128 stands for zero in the data rows.
The table:
[ 76 119 101 210 159 169 147 120]
[ 85 117 124 200 162 172 153 125]
[145 142 240 125 135 124 172 139]
[ 47 112  45 200 125 136 160  81]
[ 83 104  34 111  60  85 175  57]
[141 132 213 134 119 122 189 128]
[189 140 163 103 165 163  48 195]
[173 144 246 118 145 138 167 154]
[ 63 109  87 209 146 158 153 101]
[153 136 117  64  76  78 136  97]
[119 130 189 128 127 121 188 111]
[135 121  90  70  61  76 144  85]
[179 144 255 116 156 139 132 168]
[ 63 111  32 132  67  99 174  52]
[106 122  83 135 115 120 122 107]
[151 138 119  68  89  89 131 114]
[124 122  56 127 128 137  87 131]
[145 137  78 115 147 144  55 163]
[113 125 132 185 162 163 130 144]
[ 59 106  24 155  73  81 174  52]
[142 135 229 132 129 121 189 125]
[117 122  70 127 118 123 106 119]
[145 138 233 130 140 121 180 149]
[120 121  77  75  59  73 154  78]
[133 134 155 140 155 147 119 157]
[184 149 241 105 167 144 115 180]
[127 118  88  72  59  73 151  76]
[124 132 196 134 120 111 190 115]
[ 43  95  30 182 106 127 176  69]
[153 130 149 107 131 114 119 145]
[108 125 145 144 111 118 180 104]
[104 119  59  82  61  68 164  72]
[102 124 128 194 164 166 128 132]
[138 128 216 128 129 120 185 126]
[ 79 122 108 205 158 169 143 126]
[163 138 101 110 155 151  33 173]
[192 150 199 103 177 156  63 196]
[169 133 119 102 169 157  30 182]
[184 143 126  98 164 145  31 187]
[130 133 209 122 122 122 184 123]
[155 129  84 104 156 149  45 163]
[118 123  73 132 119 124 114 109]
[185 144 217 108 171 157  75 206]
[ 66 107  27 147  72  86 176  53]
[183 145 247 112 161 141 122 176]
[153 136 146  91 117 119 122 136]
[141 136 158 137 146 145 119 145]
[110 121  66 134 123 130 118 117]
[107 123 153 130 111 116 183  95]
[172 148 114  96 164 159  34 181]
[183 144 152 101 169 164  44 189]
[149 130 136  75 100  96 131 123]
[148 126 145 101 125 119 117 140]
[109 125 122 142 106 120 177 105]
[ 82 102  33 126  66  81 173  56]
[120 124  65 123 125 126  92 127]
[133 126  68 126 140 139  85 134]
[ 47 107  35 183 106 122 171  67]
[164 141 245 123 143 123 159 161]
[130 121  69 120 136 153  82 144]
[194 154 221 103 171 147  84 206]
[128 134 145 150 155 149 111 146]
[190 146 184 103 172 158  47 201]
[101 122 128 190 160 166 135 133]
[104 117  95 134 116 133 140 107]
[ 43 106  44 196 114 136 168  76]
[ 90 112  42 106  60  79 175  55]
[157 135 141  86 111 108 118 148]
[142 128  89  77  70  71 143  96]
[190 146 206  99 172 157  66 191]
[146 136 156 111 132 131 113 146]
[ 53 103  26 161  84 110 180  59]
[148 132 110  65  82  82 137 114]
[158 135 142  80  97 108 124 132]
[142 129 105  66  73  78 135 103]
[188 148 223 100 170 156  81 195]
[151 134 136  70 102  83 128 124]
[105 123 133 130 109 130 176  93]
[ 57 104  28 179  92 105 182  63]
[ 61 109  78 219 147 162 152 108]
[ 50 100  70 216 146 156 162  98]
[ 69 116  98 208 157 164 146 111]
[115 123 181 141 115 118 186 106]
[136 133  74 114 140 144  64 139]
[164 140 253 126 148 112 152 161]
[100 110  53  94  74  67 166  61]
The rows trace a few hidden curves; rows on the same curve form a group. The first row asked about is in group 0, and each new group gets the next number.
Some new rows, each followed by its group:
[137 125  98  65  57  72 140  94] 0
[165 145 106 101 163 163  34 173] 1
[110 127 133 182 163 154 129 141] 0
[ 57 106  24 160  71 105 178  60] 0
[ 83 113 115 204 162 165 144 125] 0
[115 131 146 152 156 154 122 140] 0
[ 55 106  61 214 138 143 164  87] 0
[177 145 242 108 152 136 148 155] 1
[186 150 224 105 165 147  93 192] 1
[195 155 172  92 174 155  51 192] 1
[146 133 154 120 140 132 111 151] 0
[151 133 147 103 121 121 119 143] 0
[ 74 111  35 120  62  77 178  54] 0
[114 118  61  77  53  82 160  72] 0
[183 152 223 111 168 149  91 193] 1
[ 74 122  89 213 157 160 140 105] 0
[145 131  73 119 146 144  57 154] 1
[196 148 185  97 170 160  58 199] 1
[125 125 201 136 125 121 193 107] 1
[119 118  72  68  65  73 149  80] 0
[193 151 237 107 169 143  99 190] 1
[ 62 100  28 151  80 104 178  60] 0
[184 145 140  99 169 159  29 193] 1
[132 128  80 133 132 138  70 144] 1
[185 149 139  96 174 150  36 186] 1
[161 140  90 104 149 150  44 170] 1
[153 142 238 121 132 126 167 145] 1
[145 136 226 124 133 113 180 136] 1
[106 119 109 142 111 113 158 105] 1
[135 127  58 120 126 131  79 140] 1
[ 46 106  42 196 115 133 175  76] 0
[113 118  71 136 125 130  97 120] 1
[ 52 102  31 169  90 103 178  52] 0
[ 44 105  48 213 137 148 160  91] 0
[125 120 192 136 120 111 194 115] 1
[101 115  61  88  61  76 167  70] 0
[192 149 236 104 167 152 106 187] 1
[ 60 108  69 207 149 157 154 106] 0
[120 132 143 162 161 159 118 146] 0
[144 134 153 135 145 137 118 150] 0
[152 140 125  72  87  97 130 112] 0
[154 140  88 104 159 151  44 173] 1
[168 139 251 113 147 132 147 156] 1
[171 141 255 107 160 134 127 172] 1
[110 123 151 140 100 112 176 108] 1
[ 52 107  45 200 117 145 174  75] 0
[106 122 101 142 117 112 149 104] 1
[151 140  78 116 146 148  53 159] 1
[196 150 202  99 179 154  57 192] 1
[106 117 128 139 106 115 171  94] 1
[184 144 151  95 166 157  51 195] 1
[176 147 135  97 174 158  29 193] 1
[106 119  93 137 114 119 138  96] 1
[161 143 255 132 145 133 167 145] 1
[185 149 242 118 165 144 113 185] 1
[160 129  77 117 142 145  68 141] 1
[106 121 160 140 117 105 184 105] 1
[117 119 176 137 110 114 186 112] 1
[180 146 253 127 156 137 136 167] 1
[110 113  78 133 117 124 129 102] 1
[113 126 143 160 162 154 129 146] 0
[ 99 124 117 141 118 115 156  96] 1
[161 137 104 105 171 156  39 184] 1
[ 83 112  41  99  51  74 168  59] 0
[109 122  98 137 116 124 150 106] 1
